Each row has a name. Each question is about the rows just above it.

Columns, left to right: L F P R G
N: [124 177 122 121 112]
D: [124 165 110 121 112]
U: [138  81  62 144 171]
Which column holds [112 112] top down?  G
Which column holds this, read top down? [177 165]  F

Columns, left to right: C X T A J M S B K
Z: [122 128 130 128 138 128 136 132 124]
Y: [138 123 130 127 108 134 116 120 138]
E: [138 123 130 126 108 134 116 120 138]
V: [117  84 192 141 125 101 138 102  88]
[138] with -1 step of 1 on every entry:  [137]
[120 120 102] is in which column, read top down?  B
Which column holds this, read top down? [130 130 130]  T
Shift each entry of [116] by -1 times 1:  [115]
How many times does E hold [108]?  1
[128 134 134] is in which column, read top down?  M

Columns, left to right: pidev Pobo Ruf raz mif fot kiz zefa ruver Nuril
fabun: [108 129 120 133 129 151 117 120 161 128]
zop: [108 129 120 142 129 151 117 120 161 128]
Povu: [140 154 172 127 150 158 145 145 124 147]
ziron: [ 93 119 134 133 133 143 128 101  65 118]
tasor: [151 105 154 139 132 132 137 144 121 138]
kol: [ 82 123 101 172  94 129 117 119  99  96]
Which row holds [108 129 120 133 129 151 117 120 161 128]?  fabun
Move every entry of [108 129 120] by +1 step of 1.  [109 130 121]
Move every entry of [140 154] by +1 step of 1.  [141 155]
Which column holds [151 151 158] top down?  fot

Columns, left to right: nivo vorad vumo vip
zub: [ 47 188  87 140]
Bir: [150  92 116 181]
Lop: [134 135 134 125]
Lef: [142 141 141 141]
Move every entry of [116] by -1 step of 1.  [115]
Times [141] occurs in Lef:  3
How many times does Lop hold [134]?  2
Which column holds this, read top down? [ 47 150 134]  nivo
Which column holds [188  92] top down?  vorad
[116 134 141] is in which column, read top down?  vumo

Columns, left to right: sivos fubi zafof sonok Zosop lumu Zom val
sogo: [135  97 135 128 140 135 139 152]
ropeg: [121 147 116 148 119 103 110 133]
tezo: [125 136 136 136 135 135 135 136]
mabek: [116 194 127  99 109 140 117  69]
buve: [133 100 135 130 138 135 136 146]
pono: [128 100 138 148 137 139 121 125]
Zup: [141  77 137 125 146 136 150 171]
ramez: [135 112 116 157 119 131 131  60]
vobi: [118 150 112 156 116  96 135 133]
[125 116 133 128 141 135 118] is in which column, read top down?  sivos
Times [136] occurs in tezo:  4
Which column holds [ 97 147 136 194 100 100  77 112] top down?  fubi
Shift each entry of [136 135] by +1 times 1:  [137 136]
[136  69 146 125 171  60 133] is in which column, read top down?  val
Move every entry of [131] by -1 step of 1.  [130]

Columns, left to right: madeb luko renak koze funu liv
W: [111 100 139 139 162 100]
H: [146  91  99 157 138 101]
Q: [199 158  97 124 127 149]
How many times does W hold [100]?  2
[139] with -1 step of 1 on every entry:  [138]
Shift each entry of [157 138] by +1 times 1:  [158 139]

Columns, left to right: dokad nomef timi leg Fen bof negu Zod
tima: [158 182  73  80 190 140  71 175]
nov: [ 65 158 182  73  80  63 132 157]
Dola: [158 182  73 158  73 158  71  73]
Telim: [158 182  73  80 190 140  71  71]
Count of [158] in Dola:  3
Whose row is [158 182  73  80 190 140  71 175]?  tima

Columns, left to right: vive nok lak mude
Gazu: [125  74 165 122]
Gopep: [212  60 165 134]
Bilo: [152 126 126 126]
Fikil: [115 115 159 115]
Rep: [204  75 166 121]
kipof: [173 104 148 125]
Count of [115] in Fikil:  3
How many times does Bilo hold [126]?  3
[165 165 126 159 166] is in which column, read top down?  lak

Columns, left to right: Niz rus Ked salok tasu pumot
Lebuf: [115  70 114 184 145  94]
gudor: [136 125 146 116  83 139]
buvu: [130 190 103 171 166 148]
teme: [109 135 109 126 126 126]
Sov: [128 124 122  70 110 145]
Zan: [134 124 122  70 100 145]
zik: [157 129 204 185  64 204]
How many times does teme hold [126]?  3
Which column holds [166 126 110 100  64] top down?  tasu
[157 129] with -1 step of 1 on every entry:  [156 128]
Times [129] occurs in zik:  1
Count of [70] in Sov:  1
Which column holds [145 145] top down?  pumot

Columns, left to right: zava zev Nera kif Palis Met
kek: [132 146  90  79 143 154]
pim: [132 157  90  79 143 154]
rubed: [158 157  90  90 157  90]
Count of [158] in rubed:  1
Count of [90] in rubed:  3

Columns, left to right: lal rem por zopeb donod gibu
koz: [102 177 134 168 190 121]
Dar: [102 177 134 168 190 172]
bozuv: [ 99 115 106 127  90 176]
Move every entry of [127  90] by +1 step of 1.  [128  91]
Move every entry of [177 134 168] by -1 step of 1.  [176 133 167]
Which column holds this, read top down? [121 172]  gibu

Columns, left to right: Ded Mizu bol Tuvi rov rasog
mupa: [ 72  77 186 190 184 109]
lotod: [ 73 130 177  63 166 181]
posa: [ 63 130 177  63  63  63]
gurip: [ 73 178 177  63 166  85]
fite: [145 129  63 164 128 128]
Times [63] occurs in posa:  4
How many times does fite hold [128]?  2
Times [177] occurs in posa:  1

Columns, left to right: gipip Fepu dipi keveb petem nog
buvo: [ 80 102  71 165 130 177]
lisu: [103 168 101 168 112 163]
Gol: [ 78 204  71 165 131 177]
Tul: [ 88 197  72 169 114 187]
Fod: [ 90 196  80 164 119 176]
bodam: [ 92 191  86 161 118 172]
Which column holds [130 112 131 114 119] top down?  petem
Times [103] occurs in lisu:  1
Which column holds [80 86] top down?  dipi

Columns, left to right: bebaf Mesil Funo pev supev
loku: [121 175 154 184 154]
dazo: [173  73  89 115 159]
Nabad: [187 110 165  92 135]
sado: [153 153 196 196 196]
kip: [160 160  94  84 160]
Move every entry of [160] by +1 step of 1.  [161]
Times [160] occurs in kip:  3
Times [153] occurs in sado:  2
Which column holds this, read top down? [ 73 110 153 160]  Mesil
How many times does Nabad hold [135]?  1
Which column holds this, read top down? [ 89 165 196]  Funo

Columns, left to right: lur Nimik bima gedal mer ditu gim Gikil
zab: [123 125 131 140 127 133 137 158]
benim: [120 130 121 132 128 130 145 121]
dopiv: [128 131 114 137 129 131 140 139]
Suzub: [133 127 152 112 132 127  81 135]
fol: [127 132 127 130 132 133 115 150]
rami: [126 139 122 114 136 130 102 114]
sona: [141 120 136 109 119 111 138  56]
Botan: [132 133 113 121 129 125 133  98]
Move every entry of [119 111] by -1 step of 1.  [118 110]
Which column holds [119 129] top down?  mer
Shift each entry of [127] by -1 times 1:  [126]
Which column holds this, read top down? [128 129 132 132 136]  mer
[139] with +1 step of 1 on every entry:  [140]
Which column holds this, read top down? [114 152 127 122 136]  bima

Columns, left to right: vem zamik dis Sevuf Rula bibuf zek Gup dov Zavur
niba: [ 86  86 122 106 148 110 106 106 106 107]
Fek: [155 155 116 121 123 118 157 126 147  73]
romi: [159 159 155  95  93 149 158  92 152 149]
naz: [155 155 116 121 123 118 157 126 147 118]
Bime: [159 159 147  95  93 149 158 133 152 149]
Dozo: [134 132 141 138 114 138 134 134 134 137]
tuzo: [133 133 122 134 134 122 136 136 131 122]
Count of [134] in Dozo:  4
[118 157 126] with -1 step of 1 on every entry:  [117 156 125]
Shift each entry of [116 121 123 118] by +1 times 1:  [117 122 124 119]
How many times does niba hold [106]?  4

Columns, left to right: rim vola Dadid Dorup Bak vik Ren maveg
Mef: [144 123 144 127 153 189 156 142]
ganas: [ 87  83 125 149 103  88 125 137]
Nase: [ 98 103 147 141 179 157 130 142]
Dop: [141 130 121 141  82 102 114 122]
Move every entry of [127] by -1 step of 1.  [126]
Move every entry of [123 144 127 153] by -1 step of 1.  [122 143 126 152]

Columns, left to right: badu bama pip penad Vivud gupak Suvog zazok taven Katof
Pek: [135 122 169  54 108  91 165 168 108  45]
Navu: [156 156 105 156 156 156 105  76 105 106]
Fuzud: [134 135  60 180 140 163  61  70 190 198]
[135  60 180] with -1 step of 1 on every entry:  [134  59 179]
How many times does Navu hold [106]?  1

Columns, left to right: fadat Nilu Dab sof Nupi
dol: [128 130 124 128 127]
lizo: [132 108 130 130 135]
doga: [141 128 128 112 102]
Sura: [130 133 127 121 115]
Rupem: [142 110 126 142 142]
moz: [114 125 133 127 144]
ror: [152 125 142 142 142]
bimu: [191 191 109 191 105]
gukot: [125 128 136 138 137]
Gopu: [123 130 128 111 113]
Limin: [137 137 125 137 137]
kife: [151 105 109 143 132]
Times [142] occurs in ror:  3
Which column holds [135 102] top down?  Nupi
Count of [108] in lizo:  1
Count of [123] in dol:  0
Count of [190] in bimu:  0
Count of [137] in Limin:  4
[126 133] is in which column, read top down?  Dab

Columns, left to right: Valo fuz miv vidut denel Gulog
Tep: [ 80 110  65  66 153 146]
zaf: [ 66 110  66  66  66 112]
vak: [ 87 108  84  74 155 118]
baf: [126 129 125 129 129 129]
doka: [ 80 110  65  66 153 135]
Count of [66] in zaf:  4
[ 80 110  65  66] with -1 step of 1 on every entry:  [ 79 109  64  65]
Shift each entry of [108  84  74 155] by -1 times 1:  [107  83  73 154]

Columns, left to right: vone refak kavug lik
gid: [191  91 155 182]
deti: [127 136 123 160]
gif: [199 209 209 160]
Dof: [103  91 138 111]
gudo: [133 106  77 106]
Which column holds [155 123 209 138] top down?  kavug
How many times does gif hold [209]?  2
How many times does gudo hold [106]?  2
[136 209] is in which column, read top down?  refak

Columns, left to right: nibi mopo dufu Suni
Foped: [123 140 128 124]
Kisi: [ 73 150 152  70]
vebop: [125 125 123 125]
Gapor: [ 68 118 155  78]
vut: [ 90 145 151  86]
pak: [ 75 145 147  66]
meden: [ 79 121 137  78]
rutot: [112 114 123 113]
[ 73 150] with +1 step of 1 on every entry:  [ 74 151]
Which column holds [155 151 147] top down?  dufu
Times [125] occurs in vebop:  3
[123] with +1 step of 1 on every entry:  [124]
Shift each entry of [150] by +1 times 1:  [151]

Columns, left to right: poken suf vafof Mirif tiv zur Vopop ginu zugi
tiges: [113 113 180 181 150 177 156 121 118]
zupi: [103 143 137 121 149  65 104 179 160]
fasul: [139 113 122 147 113 139 113 139 117]
keku: [112 113 122 147 124 139 123 156 112]
seta: [103 143 137 121 149  65  80 155 136]
Count of [180] in tiges:  1
Move every entry of [139 113 122] by +1 step of 1.  [140 114 123]
Which column holds [149 113 124] top down?  tiv
Times [113] occurs in fasul:  3
Which column holds this, read top down? [117 112 136]  zugi

Columns, left to right: ridi les Tal vamib
Gikef: [ 84  84  84 109]
Mezom: [ 85 121 141 122]
Riva: [124 121 141 124]
Zikig: [123  84 142 125]
Times [84] occurs in Gikef:  3
Times [142] occurs in Zikig:  1
Times [142] occurs in Riva:  0
How many times does Riva hold [125]?  0
Which column holds [121  84] top down?  les

Columns, left to right: Kigu dagu dolem pil Tono petov nodun mosu gake soged
kitam: [ 92  67  79  95 150 163 174 160 151  68]
Gib: [ 92  67 174 150 150 150 174 150 165  68]
nem: [ 92  67 144  95 150  67 174 160 165 122]
How many times does nem hold [143]?  0
Move every entry of [ 95 150] by +1 step of 1.  [ 96 151]
Shift each entry of [95] by +1 times 1:  [96]
Count of [151] in Gib:  0
Shift each entry of [144] by -1 times 1:  [143]
Whose row is [ 92  67 144  95 150  67 174 160 165 122]?  nem

Columns, left to right: vug Mudab telat Sopa
gub: [147 129 147 129]
duziv: [127 132 127 109]
palof: [101 101 122 101]
dad: [147 146  87 109]
Savi: [146 153 153 132]
zerep: [139 158 152 117]
mos: [144 109 102 116]
suge: [123 133 168 202]
git: [113 127 138 155]
tamu: [154 145 109 103]
Move every entry of [154] by +1 step of 1.  [155]
Times [154] occurs in Savi:  0
Times [147] occurs in gub:  2
[127 101 147 146 139 144 123 113 154] is in which column, read top down?  vug
Times [101] occurs in palof:  3
How many times does mos hold [116]?  1
Move every entry of [133] by +1 step of 1.  [134]

Columns, left to right: kapib zokod Zemo fuf tes
Zuvul: [145 155 154 126 143]
Voz: [147 140 145 132 111]
dabi: [155  88 136  96 101]
felo: [122 108 166 146 100]
zul: [107 103  77 162  67]
toge: [128 162 159 117 112]
Which column holds [140  88] top down?  zokod
[155] with +1 step of 1 on every entry:  [156]
Which column holds [126 132  96 146 162] top down?  fuf
Shift each entry of [154 126] by +1 times 1:  [155 127]
[107] with -1 step of 1 on every entry:  [106]
Times [101] occurs in dabi:  1
[147 155] is in which column, read top down?  kapib

